Turns in one plane each, and the order they were made in; the first pair answered
M:
[ 13.0  -3.1 -10.0 -22.0  -6.8  -3.4 -21.2   0.9 -11.0  -1.0 -26.6  -6.9
   1.8   5.2  -4.2]  ->  [ -0.4  -5.4  -8.7 -14.7  -8.2  -2.9   3.6  -6.2 -20.4  10.8 -26.0  12.6
  -2.8  -8.5 -18.1]
[  3.8   0.2   6.1   2.5  11.8  10.6  14.4  -6.1 -11.4  -5.1  -3.8  21.0
  -1.4  -6.3  -9.4]  ->  [ 3.2  2.2 10.0 11.7 13.7  9.3 12.4 -6.0  0.2 -8.5 10.2 14.2  1.0 -8.5
 -3.7]
[ -3.9   3.7  -1.3   8.9   2.5  -1.8   5.0 -11.1   4.3  12.9  11.6  15.0
   0.6 -15.2  -1.7]  ->  [  2.5   4.6   0.6   9.0   4.5  -3.3  -7.3  -8.5  14.7   6.8  16.8   4.7
   2.3 -10.4   7.3]
[ -0.9   5.2  -3.7 -10.4   0.0  -7.4  -1.0  -1.0  -0.7  -9.4   7.8   0.9
  -0.9  -7.1   4.1]  ->  [ -0.5   5.2  -3.8 -11.9  -0.2  -7.5  -1.6  -1.3  -2.8  -8.0   6.1   1.9
  -0.8  -6.8   3.9]
Y:
[ -2.2  -5.6   0.9   5.0   1.7  13.3   1.0   0.1  -4.8   4.6  -2.1   2.8
   0.0   0.5 -11.0]  ->  [-0.2 -6.3  2.8  8.2  2.7 13.0 -4.1 -1.0  0.6  4.2  1.5 -2.0  0.1  0.0
 -9.6]
[ -7.7 -11.1   1.8 -18.0  -8.8   5.5  11.3 -13.1 -11.1  11.0   3.4  13.0
  -9.7  -4.5  -6.1]  ->  [ -9.2 -15.0   6.8  -5.4  -8.2   7.1   7.5 -15.2  -4.9  16.9   7.7  10.4
 -10.4  -8.1  -9.6]
[  6.1   0.9  -1.2   8.1   6.7  -3.0  -0.1 -19.4  12.9   1.6  19.6  -1.7
   8.8 -24.3  -0.4]  ->  [  9.2   3.6  -5.4  -2.3   8.5  -5.9  -1.7 -18.2  12.5  -6.1  18.8  -4.0
   8.3 -23.0   7.3]
L:
[  0.1  -8.1 -11.6  18.0   6.5 -17.6  14.3 -27.1   6.8   6.4 -13.5   1.7
   2.3 -30.7 -11.2]  ->  [ -7.7  -1.3  -6.2  18.3   9.4 -18.6  29.1 -21.8   6.9  -0.8   0.7   8.9
   2.0 -29.0  -1.0]
[  5.9  10.9  -8.3 -11.7   8.1  -0.8  -2.8  -1.0   9.1 -11.9   7.0   3.8
   1.6  -4.6  15.8]  ->  [ 12.6   4.7 -13.4 -11.9   5.6   0.4 -16.0  -4.5   7.7  -4.9  -4.0  -0.7
  -0.9  -7.3   6.6]
[10.8 -1.7 -7.5 -1.3  5.1 -6.0 -0.9  6.2 -2.1  2.4 -2.9 -0.8 -6.8 -2.3
  5.8]  ->  [ 9.8 -0.8 -9.1 -1.0  3.4 -5.8  2.2  5.6 -4.0  3.9 -3.4  1.6 -6.8 -1.9
  6.0]
Now pairs of rows:
Each pair is 2 to 3 turns apart.
[  8.0   5.6  -4.2 -31.1  -3.6 -11.2  -5.1  -1.1  -6.8 -16.2  -5.0   0.9
   9.1  -5.3  16.2]  ->  [ -6.8  -1.7   1.7 -14.8 -11.4  -1.4  15.3   0.9 -20.4   7.6 -14.3  21.8
   4.9  -7.0  -7.1] | Y, Y
[  6.8  10.6 -18.9  -4.3   6.7  -2.8 -12.1   1.6  -9.4   4.0 -22.5   9.3
  -8.1   6.7  -3.1]  ->  [-8.2  8.8 -4.8 20.6  6.0  2.7  5.0  6.0 -1.7 15.5 -5.5 18.8 -9.8  1.9
 -8.8] | L, Y, Y
[  0.7  -7.4 -19.5  -7.7   3.2  -8.2  10.9 -27.9 -11.8  17.7 -26.5  15.7
  -5.8 -30.8 -26.4]  ->  [  0.5  -1.0  -1.8  24.1  13.3 -13.3  -2.2 -26.6  31.3   5.4  21.0  -9.9
   1.1 -35.6  -3.3] | M, M
[ -5.7  16.7 -11.1 -13.0  11.7 -11.7  21.0   4.0   1.3 -19.8  16.9  11.3
  -3.5   9.5  30.8]  ->  [-10.7  16.9  -6.6  -4.3  11.1  -8.2  27.0   5.6   0.0 -14.5  19.4  16.1
  -4.2   8.7  26.3] | Y, M
[  4.9   1.9   9.8   3.9 -11.8   4.6 -14.1  19.0  -8.4   6.8 -14.4  -4.5
  -0.1  20.5  -5.7]  ->  [-9.0  3.3 19.0 26.2 -9.0  3.1  6.2 14.5  1.8 12.8  6.8  3.8 -1.0  5.6
 -9.3] | M, M, M
